In the rows, 128 means zero.
The same turns and mirrors carry the whole set onto itself and the rows of a family onto each other. Which other rows belong to the same family as each row named below? List them in the order they appear above.
These 18 rows form 3 families of 6 rows each.
j_923: [ 98 145 109 122 129 114  71 139 121 125 125 114 136 144 115 124 100 130
 149  85 138 114 137 135 122 132 138 123 104]
j_7: [109 113  68  86 124 128 112 131  95 132 109 116 121 168 137 143 143 131
 147 105 136 114 124 152 131 146 110 128 148]
j_523: [127 113  79  94 141 105 108 126 121 106 133 155 120 170 118 125 134 127
 153 125 116 117 141 140 138 146 119 151 127]
j_781: [124 158 126  92 119 134  99 128 113 103 119 115 130 177  93 135 121  96
 148 124 132 126 152 155 128 121 127 129 162]
j_477: [159 167  98  85 134 129 106 125 105 113 113 139 123 164 120 132 107 122
 164 105 150 140 130 154 113 121 153 135 146]
j_939: [110 128  57 102 123 122 108 130  97 121 119 112 120 168 149 127 133 131
 141 108 145 108 131 150 128 158 114 142 150]
j_504: [123 124  68 110 136  90 111 126 112 109 132 140 112 168 117 119 131 135
 152 123 129 104 145 140 133 154 124 159 138]
j_403: [111 141 105 145 118 115  95 120 115 123 119 118 104 145 120 141 121  97
 156  98 148 100 128 143 124 113 142 120 109]
j_891: [135 167 115  94 119 118 107 143 113  99 103 115 127 159 105 137 128  97
 149 134 123 134 142 162 118 128 146 128 162]
j_211: [106 131 106 118 127 128  71 140 115 115 141 111 134 144 106 122 114 140
 132  88 136 121 142 144 122 131 132 117 102]
j_93: [136 172 114  90 114 134 103 142 118 109 113 110 129 173 100 131 127 109
 164 123 142 132 140 145 129 121 131 140 160]
j_176: [126 137  99 146 124 118  92 138 129 108 114 133 114 138 115 139 128  98
 137 103 135 108 124 143 116 127 140 113  97]
j_335: [129 112  63 105 151  95 110 132 122 117 119 137 133 174 127 131 135 133
 151 134 130 116 139 142 131 158 131 131 130]
j_445: [157 161  95  96 135 133  87 131  98 115 120 126 136 168 113 140 106 123
 149 123 138 144 134 168 121 127 161 115 153]
j_265: [148 153 102  83 154 129  98 119  94 108 107 127 121 174 117 143 103 120
 158 108 142 136 129 161 104 123 156 119 139]
j_453: [115 113  72  98 124 111 120 131 113 130 114 122 131 157 142 130 139 118
 134 114 137 108 141 156 143 157 117 124 159]
j_350: [116 127 105 138 122 113 108 130 106 111 115 118  95 143 114 139 135 105
 143  99 142 107 127 156 110 114 137 121 100]
j_255: [115 137 106 129 120 118  77 150 119 131 117 112 133 137 100 136 113 136
 131  87 138 108 130 147 129 135 134 104 113]

The rest of the family of j_923: j_477, j_939, j_504, j_403, j_93
The rest of the family of j_453: j_891, j_176, j_335, j_445, j_255
The rest of the family of j_350: j_7, j_523, j_781, j_211, j_265

The same turns and mirrors carry the whole set onto itself and the rows of a family onto each other. Which other rows belong to the same family as each row named below? List them in the order they appear above.
These 15 rows form 5 families of 3 rows each.
j_281: [155  88  87 131 116 134 145 111 119 108 165 115 117 117 113  95 109 136
 135 102 145 123 137 126 162 115]
j_810: [170  90  93 133 105 131 156 121 117 111 161 121 114 125 116  83 107 141
 134 109 149 124 125 124 152 117]
j_133: [152  97  84 124 113 137 152 114 117 103 181 123 102 131 108  96 118 136
 139 103 146 123 126 124 152 120]
j_944: [129 130 112 130 148 130 162 151 117 115 122 148 121 147 137 113 120 140
 110  74 114 126 128 128 141 150]
j_894: [121 130 107 138 139 123 164 145 110 125 123 150 125 141 143 103 113 147
 105  78 121 117 136 123 143 137]
j_591: [136 133 116 129 142 125 170 137 124 121 129 141 130 133 135 115 111 141
 105  82 108 125 137 130 147 145]
j_545: [127 113 109 145 130 152 114 150 104 121 149 115 124 127 127 118 136 146
 155 128 115 118 120 122 105 135]
j_772: [164  90  84 125 116 128 157 126 118 108 177 130 106 117 109  91 114 137
 128 102 143 120 134 127 152 118]
j_764: [131 124 114 124 144 121 158 155 118 120 121 154 128 131 144 112 109 139
 111  80 125 114 138 130 142 141]
j_783: [138 138 109 130 149 123 163 145 120 114 128 157 123 142 132 114 118 137
 118  77 118 123 131 133 157 137]
j_334: [132 122 110 145 138 142 118 152 103 119 154 135 121 128 124 121 145 149
 152 140 121 120 111 123 116 146]
j_113: [136 125 106 138 142 141 106 147 112 127 152 123 137 131 130 104 137 148
 150 136 124 112 118 124 114 148]
j_774: [133 123 114 149 143 144 111 144 102 122 156 114 130 125 120 112 146 141
 155 133 125 115 115 124 123 134]
j_498: [159  87  84 134 119 143 161 125 113 116 181 120 114 129 111  95 103 137
 139 104 144 114 135 125 144 120]
j_910: [129 125 108 155 135 142 117 154 110 130 150 111 125 125 128 110 138 140
 152 136 123 130 121 133 112 131]

The rest of the family of j_591: j_113, j_498
The rest of the family of j_894: j_810, j_910
The rest of the family of j_133: j_783, j_334

